One turning vector, and how many ticks it has turned:
The counts run from 0 to 436.
[ 90 108 113 132 116 120 125  94 101 153  72 128 171 129 140 122 109 133
 107 147 155 118 118 168 153 120 122 195 167 167 169 101 142 156 107 160
 123 122 128  98 161 133 136 168  81 101 142 129 124 134 153 136 138  90
 127 117 124 102  91] => 400
[101  94 128 138 159 104 118  88 117 152 103 168 118  91 181 172  87 146
 100 110 136 117 128 163 141 122 103 153 105 151 120 152 149 170 133 129
 138 111 140 129 160 126 162 128 123 126 131 107 137 164 141 102  65 139
 166  78 156 118 110] => 427
[101 124 119 157 144 122 132  94 155 157 103 178 152  99 171  95  91 111
 116 144 147 151  94 146 158 108 123 188 112 162 166 127 179 163 136 133
 153  82 145 108 134 115 107 160 128  82 126 136 116 150 140 126 135 103
 162 116 152  91  87] => 362
[132 132 103 140 129 145 106 105  96 184  85 169 153 106 115 127 108 129
  78 120 153 152  98 145 200 147 126 159 116 151 141 148 169 162 126 115
 120  94  94 119 143 162 141 136 135 124 140 102 146 135 129 140 119 131
 218 114 126 128  94] => 155
[113  67  91 155 150 119 120 122 115 122  85 162 105 125 154 131 114 128
 123  88 155 147 106 101 136  92  96 190  98 164 157 134 124 151 111 137
 139  95 122 112 169 138 154 117 110 120 155 116 159 159 147 107  99 116
 176  78 134 110  97] => 15
[ 92 152 123 149 139 129 106 110 117 196  88 163 136  81 127 185  91 132
 132 130 144 132 124 161 140 126 167 179 126 179 122 135 161 132 155  63
 130  72 120  97 146 133 130 140 113 110 120 115 137 156 148 128 102 129
 151  96 121 118  99] => 96
[ 70 114 110 115 140 111  92 103 108 182  66 120 133 122 155 123 129 142
 123 139 145 119 135 156 146 125 113 193 113 182 153 165 152 124 115 104
 154  92  99 112 174 144 129 140  89  94 131 140 133 105 147 130 139 145
 151  93 118  80  78] => 403
[ 86 110  98 160 155 120 118 118 116 140  91 185 138 101 157 119  89 109
 117 130 131 133 109 140 148  93 134 172 100 161 160 139 175 146 141 174
 147  89 136 110 186 135 113 134 118 119 118 130 148 122 132 129 105 104
 153  90 145  81  96] => 163
[148 116 122 145 149 105 125  93 145 167  96 155 123 117 164 104 108 119
 117 107 170 126 119 123 190 125  90 159 113 125 133 163 163 160 145  92
 116  72 123 136 165 135 112  93 142 101 122  98 135 126 127 103  86 153
 202  84 135 110  88] => 120
[ 76  88 143 119 141 132 100 104  75 186  99 121 160 126 115 119  97 128
 138 120 150  94 143 158 166 114 153 194 112 180 154 138 125 141 113 135
 154 119 120 125 160 125 115 134 107 106 147 132 140 121 113 136 122 132
 168  66  86 155  99] => 242
[107 119 115 162 151 119 123  95 115 135  93 155 123 132 158 108  88 117
  97 105 148 125 114 156 206 105 107 164 131 105 141  99 136 176 126 169
 108 121 145 120 173 125 120 104 106 102 133 110 155 132 116 126  83 109
 187  76 142 105  79] => 321
[114 124 118 172 150 105 141 101 108 166 102 156 159 119 127 117  80 135
 142 116 183 115 118 147 137  75 130 176 119 180 121 108 102 159 121 129
 145  90 153 148 193  98 134 145 132 126 140 130 158 161 150 113  74 127
 134  88 133 113 105] => 381
[100 123 119 161 119 128 126 140 108 169  66 154 145 119 110 149 112 126
 145 111 160 129 114 131 144 114 148 188 143 183 131  74 130 116 145  92
 136  75 120  94 163 111 120 144  94 131 136 127 174 152 149 114 104 121
 148  81 106 114  80] => 346
[155  79 120 153 132  96 163 112  95 156  90 144 118 101 148 122  75 124
 122 109 166 125  85 113 120  87 100 187 122 170 146 122 132 164 123 131
 126 105 156 129 140 117 186 147 142 118 142 106 125 164 130 112  83 145
 195  94 147 149 105] => 178
[102  68 122 108 120 130  97 110 101 163  99 140 128 118 142 133  85 129
 134 102 159 124 128 115 185 110 116 161  85 174 136 139 141 153 131 122
 128  83 101 144 179 107 153  94 137 121 163 107 172 127 128 113  76 154
 183  92 125 118 108] => 84
[ 94  97 128 127 104 108 116 103 140 199  81 108 107 118 132  81  98 114
 149 124 134 111 124 148 163  99 118 175 142 179 137 114 146 127 149 104
 115 109 135 112 131  91  92 139  89  82 120 122 126 133 126 110 127 140
 201 100 109 108  91] => 78
[149 105 117 150 108 123 145  99 144 161  96 140 144 120 124 127  77 121
 137 120 188 139 102 123 191 127 138 169 146 192 143 108 138 157 154 103
  90  85 119 124 145 110 156 107 166 111 156  98 153 122 129 106  93 133
 173 124 141 146  72] => 87
[116 133  91 158 112  94 109 133 116 150  76 189 112 116 135 108  86 130
 137 139 177 171 137 110 168  87 110 174 108 179 108 131 148 141 118 130
 118  71 126 110 171 109 136 117 137  91 122 115 163 158 146 125  88 118
 160 111 120 102 114] => 417
[105  78 128 115 126 100 121 103 112 182  98 116  95 118 135 151 101 132
 109 108 165  97 152 120 155 106 114 143 155 169 128 109 130 139 121  97
 101 102 109 108 168 116 135  97  98 117 180 103 163 134 135 118  81 156
 188  93  97 109 102] => 82
[112 125 117 145 124 105 116 129 124 167  74 147 140 126 139  71 113 125
 148 135 134 155 108 106 135 125  93 211 137 190 148 148 164 147 127 133
 143 102 137 105 129 124 124 164 115  92 106 139 124 136 130 122 140 117
 178  84 112 128  83] => 111
[107 111 125 146 119 106 123  99 131 129 106 139 112 131 168  96  60 109
 134 124 159 137 117 124 171 112 108 169 148 132 138 100 157 160 143 164
  73 111 169  99 152 103 139  98 109  74 116 124 154 134 128 131  83 114
 146  93 150 105  97] => 125
[ 98 132 118 148 135 117  71  68 173 168 107 160 116  95 122 107  61 132
 133 108 132 142 156 177 159 106 118 184 140 178 108 142 165 155 119 135
 110 135 130 107 126 115 143 132 108  98 122 121 139 150 129 118 118 131
 184  79 127 104 125] => 422
[101 109 111 128 116 125 137 157  89 161  71 117 126 113 160 149 124 132
 155 120 155 139  69 121 142 140 102 188 114 188 136 112 134 124 142  86
 132  89 131 104 146 116 171 137 120  83 127 121 144 146 141  92  87 136
 170 108 161 122  84] => 143
[107 155 107 151 136 137  82 113 130 142  97 154 150 119 138  92  80 134
 122  99 170 164 122 129 134 122  93 201 144 161 126  85 149 157 120 125
 101 104 133  84 156 110 137 134  94  76 127 126 141 148 172 144 112 103
 129  96 126  89  91] => 56
[ 89  85 119 118 153 158 100 116  99 166  97 153 124  78 138 189  96 139
 111  98 142 119 132 165 119 125 133 170 138 151 153 101 154 142 145 114
 122 122  81  85 162 164 149 119  88 125 134 117 119 118 169 140 103 142
 151  94 124  96  88] => 299
[ 94 121 111 140 124  93 128 103 117 140  89 157 115 103 182 130  96  99
 135 148 158 152 112 105 180 100 108 175 139 141 149 134 144 155 145 121
 116  85 155 109 174 109 139  91 144 101 132 121 177 139 130 122  77 141
 162  80 153  68 109] => 324
[112 103 110 143 122 120 114 131  88 146  77 151 148 119 135  88  98 118
 136 103 149 160  92 125 115 110  92 221 134 181 149 103 142 154 116 170
 133 126 131  76 127 131 164 166 103  89 125 141 116 150 147 133 125 108
 164  85 135 126  93] => 307
[106 112 114 162 125 162  95  97 119 183 111 158 132 100 144 139  90 133
 122 112 126 144 137 156 157 111 132 181 137 145 135 118 164 183 117 141
 100 133 121 100 121 131 145 140  72  79 104 108 130 178 140 150 133  87
 174  95  99 124 110] => 261
[112 124 127 138 122 149  77 100 121 159  82 153 160 136 124 105  91 146
 111  93 143 148 116 170 188 158 113 192 122 167 133 130 176 167 127 154
 109 127  95 105 137 136 141 143  94 113 122 114 139 118 124 130 131 122
 181  86 118 139  95] => 353
[111 128 135 150 144 127 103  98 126 138  91 157 135 137 146 117  89 136
  97 133 135 144 115 149 187 147  97 186 115 161 146 132 181 186 134 163
  99 125 133  94 140 133 126 124 113  76 134 102 143 121 126 132 116  90
 185 114 152 150  68] => 158
[ 96  96 113 131 111 115 122 100 123 209  75 111 117 116 129  95  94 102
 133 134 138 104  97 156 160  87 117 178 157 165 157 110 136 114 139 111
 128 105 141 130 110 100 112 138 109  93 130 133 110 148 131 114 135 149
 207 100 119  84 112] => 77
[103  69 122 130 134 107 129  83 112 186  97 118 106 121 133 131  96 123
  86 103 159  95 140 150 168  92 134 158 147 151 139 107 114 143 120 133
 111 120 125 113 167 113 114  98  84 115 185 104 153 147 130 140 102 132
 182  93 103 124  99] => 81
[114 109 148 133 145 108 139 109  80 187  85 123 133 115 123 162 113 127
 112 141 171  97 133 121 150 117 147 177 135 179 138 138 139 163 133  79
 122  87 125 116 163 141 122 108 106 105 173 103 147 125 136 137 106 139
 178  94  99 155  85] => 244
[149  70 125 146 124 104 153 106  85 173  97 143  96 105 149 133  91 119
 139 122 168 132 109 128 169  80 118 169 131 155 134 124 140 159 127 127
 108 105 126 118 131 137 138 110 131  74 127 105 107 145 127 133 102 117
 219 110 126 167  98] => 373
[125 142 130 170 123 107 115  75 141 188  96 157 108  85 119 153  80 127
  97 118 149 129 118 179 167 118 136 169 161 152 128 134 160 151 133  98
  96 123 141 118  99 128 139 166 119 119 126  95 119 174 120 116 111 132
 207 104 138 127 108] => 225
[113 123 136 123 116 106 101 119 102 157  60 154 137 126 135 147 134 159
  95 122 170 126 139 120 177 146 117 177 134 179 143 133 156 124 119  94
 118  76 102 103 162 146 129 142  87 128 142  96 168 142 136 108 116 133
 161  80  88 119  91] => 152
[ 85  95  99 126 141 124  87  76 120 168  85 115 136 130 134 103  97 132
 111 119 144 102 125 163 140 109 120 191 118 163 166 138 154 142 102 132
 124 122 115 116 150 145 136 145  81  77 138 127 102 121 161 135 155 114
 151 116 119  85  82] => 205
[102  86 144 142 129 124 154  95 128 164 104 165 158 106 175 106  80 123
 142 106 159 133  85 186 169 102 105 175 138 146 145  71 140 155 144 148
 147 136 139 127 132 104 156 156 126 108 120 134 111 140 132 108 104 116
 167 109 169 130  89] => 432
[ 91 132 114 136 135 105  67  99 132 168  82 157 132 107 122 108 100 142
 115 106 138 124 153 165 162 118  97 164 147 169 111 140 154 138 113 141
 121 125 129 126 167 111 150 149 111 138 129 123 167 154 139 119  97 150
 165  61 113  83 134] => 24
[123 107 124 136 122 129 133  88 136 169  87 134 136 119  96 110  68 105
 108 108 166 125 111 138 193 117 129 163 171 163 154  80 135 165 143 151
  97 121 101 111 141 119 152 104 139 127 177 120 152  99 113 132 106 151
 193 111 138 120  90] => 285
[ 95 122 104 114 139  97 106 109 108 169  56 125 146 115 145 124 136 144
 118 158 150 117 133 143 139 124 115 198 168 174 158 138 152 126 123 106
 129 108 116  98 173 152 128 141  92  99 138 135 139 112 158 132 134 130
 129 101 111  77  62] => 402
[111 130 132 156 139 119 132 116 109 192  88 142 141 130 100 113  75 123
 137  91 148 107 125 162 137  99 128 169 176 159 122  71 112 141 134 142
 114 122 142 121 164  93 138 157 102 125 124 129 154 157 139 114  84 130
 161  82 116 105  89] => 183
[103 101  98 153 110 155 160 109 124 176  84 145 174  91 145 149 106 113
 127 138 159 149  75 136 164 135 133 188 147 159 185 107 143 173 141 116
 152  99 115 104 128 123 173 155 143 126 137 131 129 137 128 135 135 127
 157 118 138 106  88] => 396
